Each named turn below is shown by a few rows before and after it. Which turns, in which order, take the first row of each later pair to the second? The first pair is answered.
turn R:
[ -5   2   6  -3   4 -19   6  -1]  ->  [-11   3  13  -1  -1  -8   8   4]
[  2   2   0 -15 -11   9  -9  -2]  ->  [  6   3  -5 -14  -6   5 -10  -6]
[  2   5  13   8   4 -13   7   6]  ->  [-5  6 16  9  1  0  8  8]
turn L:
[  1   2  -6 -14   2  -3  -5  -1]  ->  [ -4   2  -3 -14  -2  -2  -4   3]
[ 4  7  1  8  7 -5  5  1]  ->  [-5  8  4  5 -2  1  5  6]
[-6 -2  2 -6  1 -1 -2 -2]  ->  [-5 -3 -1 -4  3  3 -3 -4]
[-10  -1   0 -10  -9  -3  -3   4]  ->  [ 1 -4 -9 -8  0  8 -8 -3]
turn W:
[-11   3   2  -2  -7  10  -5   2]  ->  [-11   1  -1  -9  -6  -3  -7   1]
[10 -1 -4  5 -4 24  3 -5]  ->  [  3  -4 -10  -5  -9  22  -5  -7]
[  5   1  -1   0   6 -11  -3  -5]  ->  [ 7  1  3  7  8 -5  3 -4]
[ 16   2 -14  -4  12  14 -14   0]  ->  [ 15   2 -14  -4  13  11 -14  -1]
Then:
Between the rows of a pair lie two turns.
[ -2   0  -7 -10  -1 -16  -6  -2]  ->  [10  4  3 10  8 -8 10  0] -> W W
[ -1  -2  -7  -4  -5 -10  -5   3]  ->  [  2  -3 -11  -4  -1  -1  -6  -1] -> L L
[-6 -1  5  2 -7  7  4  8]  ->  [  5  -2   4   3   2 -12   6   1] -> L L
[ 5 -4 -9  0  2 10 -5 -6]  ->  [ 7  3  5  9  4 -8  9 -3] -> L W
[-12   3   1 -17 -14   6   2   6]  ->  [ -3   0 -11 -21  -6  -4  -5  -1] -> R W
[1 2 9 4 4 3 8 6]  ->  [-8  1  4 -5 -4  7 -1  6] -> W W
[-11  -4  -7 -15  -6 -19 -12   2]  ->  [ -4  -5 -13 -14   0 -18 -15  -2] -> L W
[ 18   1 -14   3  22  -2  -2 -14]  ->  [-14   5   0  -4  -8  33   0   7] -> L L
[ -8   2   3   1  -6 -13  -1   4]  ->  [ -6  -1  -8  -4  -5   1 -11  -2] -> L W
[-1 -1  4  3  7 12  4  5]  ->  [-4  0 10  2  5 -2  8  9] -> L L
[-6  4  8  3 -5  6  8  9]  ->  [-12   0   0  -7  -7  -3  -3   5] -> W W
[ -3   2   4  -7  -8 -19  -4   3]  ->  [ 11  -2 -11  -3   4  -2 -10  -9] -> L L
[15 -8 -3 11  5 11  1  1]  ->  [ -2  -5   8   8 -12  10   5  12] -> L L
[ 6 -1 -5 18 14 24  6 -8]  ->  [-1  5 13 23  9  5 21  2] -> L W
[ -9   7   3  -6 -16 -19   2  17]  ->  [  7   2 -24  -6   1  14 -16  -1] -> L R
[-11   2  -6  -6  -7 -12   6  11]  ->  [ -2  -3 -21  -5   2   6  -5   2] -> L R
[-4  1 10  3 -5  5  5  5]  ->  [  5   1   7   6   5 -10   7   0] -> L L
[ -4   0 -11  -1   2 -14  -5  -7]  ->  [-15   3   4   3  -9  -3   5   4] -> W L
[ 15   8   5  20  18 -11   9  -8]  ->  [ 9 10 14 24 12 -4 15  0] -> W L
[  6   5  -2   0  -8 -18  -2   6]  ->  [  1   7   3   7 -13  10   1  10] -> W L
[-4  4  3  0 -4 -8  5  6]  ->  [ 9  0 -7  3  7 -4  1 -3] -> L L
[ 2  0  3  8 -1 18  2  0]  ->  [11  0  6  9  4 -8  8 -1] -> L R
[ 9 -1  2 10  1 16  4 -2]  ->  [  8  -4 -10   2   2  10  -5  -9] -> W R
[  3  -4  -2  -1   5 -20   2  -4]  ->  [  4  -6 -12  -1   4  14  -6  -9] -> L L
[-19   5   8   4 -17   1   5  21]  ->  [ 12   3  -9  11  12 -27   3   4] -> L L
[-11   2   4   7 -15  32   4   6]  ->  [-13  -6 -16 -19 -13 -11 -16  -4] -> W W
[  0  -1  -5  -9 -10 -12  -4   8]  ->  [ 11  -3 -14  -8  -1  -4  -5   0] -> L L
[ 1 -6 10  3 -2  9  7 -1]  ->  [ 3 -5 12  2  0 -5  8 -2] -> L L
[ -1   7   6   2  -1 -12   7   2]  ->  [-9  3 -1 -5 -6  8 -4  1] -> L W
[14  0 -8  0  9 -6 -9 -6]  ->  [13  2 -1 10  8 11  0 -3] -> W W
[  1  -7 -21 -20   0 -10 -20 -10]  ->  [ 22  -1  -4  10  19 -14   8 -10] -> W W
[-2  5 13 12 -3 11 11  2]  ->  [ 13  -1  -8   7  10   8  -2 -13] -> W L
[ -9  -9 -16 -13   0 -14 -14   2]  ->  [ -3  -7 -13  -8   4 -26  -9   1] -> L W
[ 6 -2  0  4  6  7 -2 -5]  ->  [-5  0  7  1 -3  6  2  3] -> L L
[13 -1 -1  0  4 -9  9 -8]  ->  [ 8  0  2  2 -2 15 11 -1] -> W W
[ 3 -4 -6  6 13  3 -7 -3]  ->  [-13  -2   4   1  -1  10  -4   7] -> L L
[ -2   0   8   2   3 -18   7  -3]  ->  [  8  -4  -7   5  11   8  -1 -11] -> L L
[-10   0   2  -8 -11  -3  -3   6]  ->  [ -5  -2  -4 -11  -5  -7  -7   0] -> R W
[-10  -5 -11 -13  -4  19 -16  -1]  ->  [ 18  -3  -8   5  21 -15  -2 -10] -> L W
[  3   8  10   5 -13  -6   9   4]  ->  [  1   3  -3  -3 -13  15  -4  -2] -> L W
[  8  -2 -13  -2   8   0 -10  -8]  ->  [11  1 -6  6 13  5 -3 -7] -> W W
[ -8  -6  -2 -15 -11  15  -1   1]  ->  [ 16  -6  -7  -4   9   0   2 -12] -> L W
[-17  -2   4 -10 -21 -13   0   5]  ->  [-12  -5  -6  -6 -16  22  -6  -3] -> W L
[  3  -4  -7  10   8   3  -3 -11]  ->  [-14  -1   4   4  -7  11   0  -1] -> L L
[-1  6  7  5 -3 10 11 10]  ->  [-10   0  -4 -11 -10   2  -3   9] -> W W
[11 -4 -1  5  7 13  8 -6]  ->  [ 2 -2 11  5  0 -4 16  5] -> L R
[18 -3 -2  9 16 12 -4 -4]  ->  [ 12  -2   8   6  11 -21   4   2] -> W L
[ 4 -3 -4  1  4 -6 -3 -4]  ->  [-3 -3 -2  0 -1  9 -5  0] -> L L
[ -6  -1   3 -14   5  -9 -11   2]  ->  [ -2  -3  -3 -12   9  -1 -13  -4] -> L L
[ -1   1  12   7   1 -14   9   1]  ->  [ 11  -1  -3  10  12   7   1 -10] -> L L
[ -1 -11  -2   3  -2  15  -6 -12]  ->  [ -3  -9   9   0  -5 -18   1  -9] -> R L
[ -4  -2  -1  -5  -2 -21  -2   2]  ->  [ -6   1   8  -1  -6 -18   6   6] -> R W
[-13   1  11  -8  -9 -27   5   8]  ->  [  3  -5 -11  -1   4  30  -8  -9] -> R L
[ 25   0  -9   9  20  -1   3 -13]  ->  [-6  3  6  3 -8 32  4  6] -> L L
[-10   4  13  -2 -12 -21   5  12]  ->  [  5  -4 -16  -3   2  21 -14  -8] -> L R
[  1  -1 -10   2  -1  12 -13   0]  ->  [-11   2   3   0 -12  -4  -5   9] -> L L
[  4  -1  -5  -5   2 -22   1  -3]  ->  [ -8  -1   0  -4 -11  18   1   4] -> R L
[-7 -2  0 -1 -2 17 -3  2]  ->  [ -5  -4  -8 -11   1   2 -12  -3] -> W R
[ -9   6  -1  10 -12  19   3   5]  ->  [ -9   2 -14  -8 -12  -8 -12   1] -> W W
[ -8   3   1  -1 -12 -12  14  14]  ->  [ 15   0 -17   4  10 -11   7  -1] -> L L
[ -5  -3   7   7   2 -18  13  10]  ->  [ 12  -7 -11  12  18   4   5  -3] -> L L
[-10   4  15   6   0 -10   9   5]  ->  [-14  -1  -3  -5  -4  18  -7  -1] -> L W
[ 5 -1  4 15  2 28  5  0]  ->  [ -9  -8 -15 -13 -10  13 -17  -2] -> W W
[ -8 -11  -9 -13  -5 -24  -9   1]  ->  [  9  -3  10  14   9 -18  14   2] -> W W
[  9  -3 -13 -11   4 -20 -10  -8]  ->  [21  5  4 17 12  0 12 -3] -> W W
[  3   2  -2   3   2 -13  -3   2]  ->  [ 4  0 -8  3  4  7 -7 -1] -> L L
[14  8  7 16  7  0  9 -5]  ->  [ -6   9  15   9 -10  11   7   6] -> L W
[  6  -6  -6  -2   1 -16  -3  -3]  ->  [11 -2  4 12  4  3 10  2] -> W W
[-2  5 -6  5  4 30 -3 -2]  ->  [13  9  1 17 18  4 10 -4] -> L W
[-10   1   3  -3  -7  20  -3   4]  ->  [ -5  -2  -8 -12  -3 -12 -14  -2] -> W W
[-11  -3   6  -9 -15 -20   4   7]  ->  [ 14  -5 -18  -3   7 -12  -4 -13] -> L L
[-1  3 11  7 -3 28 10  9]  ->  [-13  -4 -11 -23 -11   3 -17   3] -> W W
[  5  -2   9   3   7 -16   9   8]  ->  [ 2 -2  6  6  4 19  6  7] -> R L
[ 14  -3   8   2   4 -38  11   0]  ->  [ -4  -5   9   5 -13  39   7   7] -> R L
